Where one turn sends some rows of the set: a few examples, then the rows asked:
beto: [ -2   9  29   5  -9 -24   1  20 -16  17   6  -9  -4  -8   3  10  13 -33
  26 -14   0   5   3 -17   2   4  12 -15 -14   5   7 -14 -24  32 -11]
Vul: [-33  -7   3 -19  13  -2  14   1   6  -4  14   9  38   5 -18  -1   2   9
 -14   4  -6  24   5  -9  33  -2   5  -9 -38  -7   7  30  -3  19  22]
zofu: [ -5  13  -5  -3   0  10  34 -15  18  -2 -14  16  23 -13   6 -25  -4  -6
  -3  29  -5  28  -8  32 -16 -11   9  -9 -14  -5  12  -4 -12 -17  12]
sas: [-13  -6  -5 -10  -1   5   1  11 -13   4 -10   3  -4  43   2  45 -26  22
   7  -4 -23  20   6  -1 -17  -5   3 -10   0 -26 -15   5  -6   2   0]
Vup: [-22   1   9 -14  11   4  14   8  -5 -13  11  -2  15  13 -24 -22   9  10
   1  33  -9  -4  14 -28  27  19  -4 -15 -15  -8  29   9  13  19  -3]
fetav: [-12   2 -21   1  -5  21   9   6 -11  -5  16  -7   6 -14 -14  -3 -11 -35
  12  -3   4  22   5 -30   1  14  11  18  -6  42   2 -11  13  -7   7]
lere: [-14  11  -9  23 -16   6   1 -11  -7 -12  -1  -4  27 -24 -19 -26  -3 -17
 -15 -21  -4  15   5   1  20  18  12   3  21  13  21   2  -2  -5 -11]
vobu: [ -6   3   4  -5 -10 -12   9  27  28   2 -12  -5  11  -8  14 -45   2   7
  12 -11  13  -3  23  20 -25 -16  19 -18 -17  22   8  15 -15   9   0]
lotez: [-14 -13  12 -10   8 -10   4 -26  -5   8 -24  -2  -6   3   7   4 -26  60
   6  -3   1  18 -10   1 -14   1  10  -5   9   0  10   6  26  -1   4]
kek: [ -5   6  34 -16  -9   7  41  21   1  14  17  -2  28  19 -15  -4   5   4
  -8  10 -14  18  22  -6  34  10  10   0 -10 -11  17   5  -3   5  15]
Gizub: [  0  -3  -3  -5   0  -5 -15   5   6   4  12  -3  -2 -42 -13 -26  -4 -16
  -7 -27  13  -2   4  -8  37   1  16  -4   8   7  28   6 -16   3   7]
fil: [  0  -2   0   9  -4   5   0 -20  20 -11 -32   4  13 -13   9  20  27  13
   5 -30  -4 -10  -9  -4  24   6   3 -14 -31  12 -28   2   2   2   1]
Fumep: [ -2  -8  -9  14 -15 -11 -11  15  -8  14 -24 -22  31   2 -22 -28  -5 -29
   4  -7  13   4  13  14  32   5   9  -6  -4  -9 -36  16   7   8  -5]
rumos: [-14  -1  -2   5   3  -2  13  -5   7   3   0   8   5 -34  21 -29 -12  -2
   2  55 -14  22   7   2 -14 -20  13  -5 -34   0   2  -1   0   6   5]
muvun: [  8  11  19  12   9  -2  -9 -19   4 -11 -33  18   5  -5   5  14   8  -5
   7   2 -31 -15   0 -26  16  13  -9 -19 -11  23 -14 -22  20   0  -9]
Kog: [  8   7  32 -17 -21   9   2  18   5  14 -10 -11  -9  -9   5 -20   9 -13
   8  24  28  13 -16  23   8  -1  12   1 -14   4 -12  27 -19  -6  27]
zesol: [-16 -21  12   6  -2  -1  -2   3   2  12  -1  -3  -1  21  -8  -5  -3  32
 -35  39  -7   1 -15   5  10  11 -11  -6  19   4 -30  14 -16   5 -20]
voloz: [ -3 -11  21   9  -4  11 -10  19 -11   2   0   2  12  20  -4  -2   9  33
  -3  26  11  12  14  -4  13   0   7  -6   4 -14 -54   1 -31   4  -7]
zere: [ -7   2 -41 -10   4  -3   3  -9   2  11   1  -1  -4   1 -15  21  -5  -1
   8 -19  -3   9  -1 -13  42 -13 -11  -5  13 -16  31   5   3   2   4]
vipa: [ -1  -3  -7 -15  -1 -19   9   4  -7   8 -13   0  -8   8  -4   0  10   7
   1  -6  -3   7  38   8  15 -22   0  -2   9  19 -61   1  34  11  10]
ris: [  4  -3  -1   0   9 -19 -28  11 -11  12 -27  -1  25   8 -34 -29 -22 -37
   5   9   1   8   9  -6  31  -3  -2 -11   6  14 -22   4   9  -3  11]
nofi: [-10  -4  12  10  -1  14  21  10  -4   2 -16  -2  -3  19  17   8  29   1
  -1  37  -3  15 -12   1 -46  11   8  -9  17  12 -19   3   5  -2  -4]
nol: [-26 -10  -5  28  -4 -18 -18   7   5   6  -2 -11  23  11  -1   3  20 -14
   5  -4  -9   7  -3  -8 -23  23  10  -3 -23  24  25  -8 -12  16 -18]
fefa: [  8 -23  -8   4  -6 -19 -18  22  14  34 -20 -25  15  12 -24 -32 -11 -21
 -12   7   2  -9   8  13  31   8   4   1   6  12  -5   9   8  -8   3]
tagi: [ -9   8  16  -5  -5 -23  11  18  10   3 -13   7   8  -5   2 -41 -23  -2
   1  12 -12  12  15   0 -26 -25   8 -11  -4  55   8  11  -5   7   5]
pudo: [ -1   0 -24   4   0  -4  -8  11  -9  22  12  -1   5  -3   1  26  -9  -2
  18 -10 -13  21  32 -28  38 -22   6   9   0 -18  12  -7   3   4   9]
Rived: [  1  -6 -20 -26  21 -17 -10  -1  11   0 -19  13  -5  23 -14  -6  16  11
   2  -8   4  -4  30  12   7 -14  -7 -10  13  22 -35  -5  32  -6  17]
sof: [-17 -16 -10 -20   7  -5  -8  11 -12   7  -6  -3 -25  30   1  39 -30  26
   7   7 -19   8  -4 -14 -10 -11  -3 -14  -5 -17 -10  14  -4  12   1]
zep: [ -6   4  35   5  -5  -1 -23  15  -4  12  -6  -3  -5  -5  16 -27  -6 -23
   1  60  -7   8   0   4 -10  14   5  -2 -15   8  -3  13   8   4   5]
latek: [ 10  10   4 -17  -4  10  31   4   7   0  -6   1 -13 -28   5 -36   3   3
  21  39  14  11   0   3  -1 -21  13 -11 -15  -4  11  -5 -18  -7  15]
gos: [ -4  -8 -13 -13   7 -20   5   1  12  14 -12   0  -7  18   2  -6  13   4
 -14  -3 -13 -11  36  26   4  -1  -6  -9  17   7 -36  -5  45   6  -6]
kirog: [ -4  -1  30 -20  14 -11   3 -20 -12  12 -20  10  -5  -3  12  11 -30  45
  17 -14   5  24  -1   1  -6  -9  14 -14   7 -18  -2   0  18   4  13]
Negu: [-19  13  10   1  -1  10 -17 -10   6 -12 -24  10  24   5  -1 -21   5 -21
  -2  28  12  23 -23  29 -13  14   0 -10 -17   2  -7  28  -4  -9  15]
fuzed: [ -9  -7 -12 -17  -9   9   9  14 -13   0 -13 -12 -24  42  -6  34 -16  34
  13   2 -11   4  -3  -7 -13   0  -2  -9   9 -19  -5   8  -7   0  -5]
sepu: [-14  26  14  -4  -2 -17  19   6   4 -13 -20  14  18 -12   7 -41 -14 -20
  10  -9  -1   9  14  19 -24 -17   5 -35  -3  14  -5  12  -5  21 -10]
kubu: [ -2 -11  26  -6  16   4   3  24   2  17  -3  13  -5   5  28  21  20  -9
   5  22   3  25  -2  -1 -34 -14  20 -13  -6  -1 -35   6 -11   5  22]
vokig: [ -7  -7  23   0   1  -3   2 -11 -12  10 -19  -5   0   3  20   3 -18  58
  21  -5   4  19  14  -1 -16   3  21  -4   4 -20  -1  -6  26   1   0]
Big: [  0  -7 -17  -9  11  18  -6  18  19  13  24   1   7 -12   2  -1  -4 -40
  10 -21   9   8  15  -7   1  20  19   6 -14   8  18 -20   3 -12  11]
rir: [-18   1 -20  -7  -1  11  19  -4   1   6  21  -6  -1 -30  -1   2 -15 -52
  -3 -22   3  10 -10  -1   9  19   6  -3  -7   7   3   0  15  13  -9]
zugis: [  9 -11   4 -17 -10   9  16  -8   0  14  24 -15  -4  28  27   3 -20  26
  -8 -20 -10  -8  17   8  -9  18  -4 -13   3   4 -19 -11  12 -10 -21]
Pasi: [ 22  -8  28   4 -11  -4   8   1  24  23 -21  -1  -7  -8  15  22  11  11
  -6 -11 -24 -14   0 -12  28   2   6   2 -16  34 -13 -14   4  -9   7]
Duga: [  3 -10 -10 -33  22   5 -14 -19  -6  -9  15   5  -8  29   6  -3 -26  28
   4  -9   0  -7   5 -20  -9   3 -15 -23  -1  25 -12 -10  10 -14  -2]
nazar: [-12 -12   3 -20  23   1   8   2   8   1 -15   9 -23   1  11   9  23  -4
  -2  22  14   6 -38   2 -30  -5   0 -29   8   7 -15  21  -6  10  11]
sori: [ -8   0   9  23  -2  -5 -26  10  -7   5  16   6  24 -32  -3 -19 -14 -21
  -7 -10 -13  21  31 -20  22   0  25  11   0  15  12  -8  -6   1   6]
mone: [-11   4   6  -6  -5 -22   9  -3  -1   9  -8   0  10   7 -24  13  10 -22
   4 -26   3  20 -32  -5   0   0   1  -7  -5  41  21   3 -33   7  11]
nivo: [ -3  -4   0 -22  -1   6   7 -18 -21  -4  20   0   7  12  19  14 -27  21
   4 -30   1  18  13  -8   0 -10  -2 -17 -16   9 -52   4   4   3   0]
Liges: [-16   3 -39  21 -12   3   7  -6  -9  10   2 -10  15  11  -6  20  -6   2
   3  -2 -24  19  19 -18  26  -1  -6  12  16  -9  23  -5  17  -2 -11]
dala: [ -2  -7  22 -16  25  -2 -20   2   4   5  -3  28   4  21 -13   1  -7  14
 -18  20   5   6 -12   7  18  -2 -10 -28  15 -16 -33   4 -32   2   2]

zesol -> voloz
rumos -> latek
Now these:
tagi -> vobu
kirog -> lotez
sas -> sof
lere -> sori
mone -> nol
Rived -> gos
kek -> Vul
kubu -> nazar
nivo -> Duga
muvun -> Pasi
Negu -> zep
ris -> fefa
rir -> fetav
pudo -> zere

Where one turn sends some rows of the set: a few examples, then the rows asked:
Zin: [ 37  20 -19  -8  27 -41 -21  36  10 -16  24 -13   5 -14]
zaz: [ 23  -4   4   1 -11   9 -54  35  25 -17   9 -13   0  25]
Navem: [ 18  -6  -5  -9   7  30 -28  23  -1 -18  15 -24  -7 -16]
naru: [ 18  -7  -4  -8   9  31 -26  22   2 -26  15 -17   1 -17]
nudo: [ -7  15   4   2   2 -34 -62  22  14 -17  35  -4 -33  -4]
zom: [ 32   3 -23 -22   7  -6 -44  18  -1 -30  18 -23 -52 -22]
vuv: [ 18   2  10 -14   9 -23   8  32 -30 -11  26  -1 -18  -3]
pirek: [ 23   9 -13   1   2   9 -58  37  12  -8  19  -6  -8  28]
ziso: [ 13  12   2  -2  -6 -58 -14  33  20 -25  26 -31 -16  22]
sev: [ 11  19  -8   1   2 -56 -17  37  14 -22  32 -25 -17  25]
Fivak: [ 25  -1  -1  -1  -5   9 -60  36  12  -1   9 -27 -16  22]
Bofan: [ 18  -3  -2  -8  -1  20 -50  20 -25 -14  11 -14 -19  22]
Nof: [ 18  -7  21 -16   2 -23  12  30 -20 -18  21  -1 -12  -2]
midon: [ 29  10 -27 -15   7  -7 -35  16   6 -53  21   9 -30 -13]
zeve: [ -7   5  15   1  -6 -35 -62  21  19 -19  28 -12 -32  -5]
ruf: [ 14  14  -3  -2  -1 -57 -17  37  14 -16  27 -38 -23  19]
Rili: [ 16   4 -19   1 -22 -54  -1  27  -7 -15  24 -12 -30  -3]
Guziv: [ -7  10  12   4  -3 -33 -58  20  21 -28  31   3 -27  -2]
Vof: [ 31 -14  -2 -21 -10  -8 -33  11  20 -52   8 -15 -34 -20]
zefe: [ 17   0 -16   2 -23 -54   1  25  -3 -19  22  -9 -27  -3]
Lig: [ 38   1   6  -9   9 -40 -15  27  30 -27  13 -20  12 -16]
zuzan: [ 18  -2 -12  -7  13  30 -28  24  -6 -20  18 -16  -4 -16]
Sobo: [ 19 -14  11  -9 -12  19 -45  14 -12 -21   5 -15 -14  22]
nuno: [ 38   7  -4 -15  18 -39 -27  33  11  -4  16 -43 -10 -22]
Sefos: [ 18   1 -14   1 -24 -55  -1  25  -1 -18  20 -14 -31  -1]
mapez: [ 18  -2  -1  -4  -3  20 -43  18 -14 -25  12   2  -9  26]
dop: [ 20  -5  18 -19   4 -24   6  30 -27  -6  20 -14 -23  -5]

mapez -> Bofan
zaz -> pirek
Now these:
nuno -> Lig
Nof -> vuv
Navem -> naru
zefe -> Rili
zeve -> Guziv
sev -> ruf
zom -> Vof

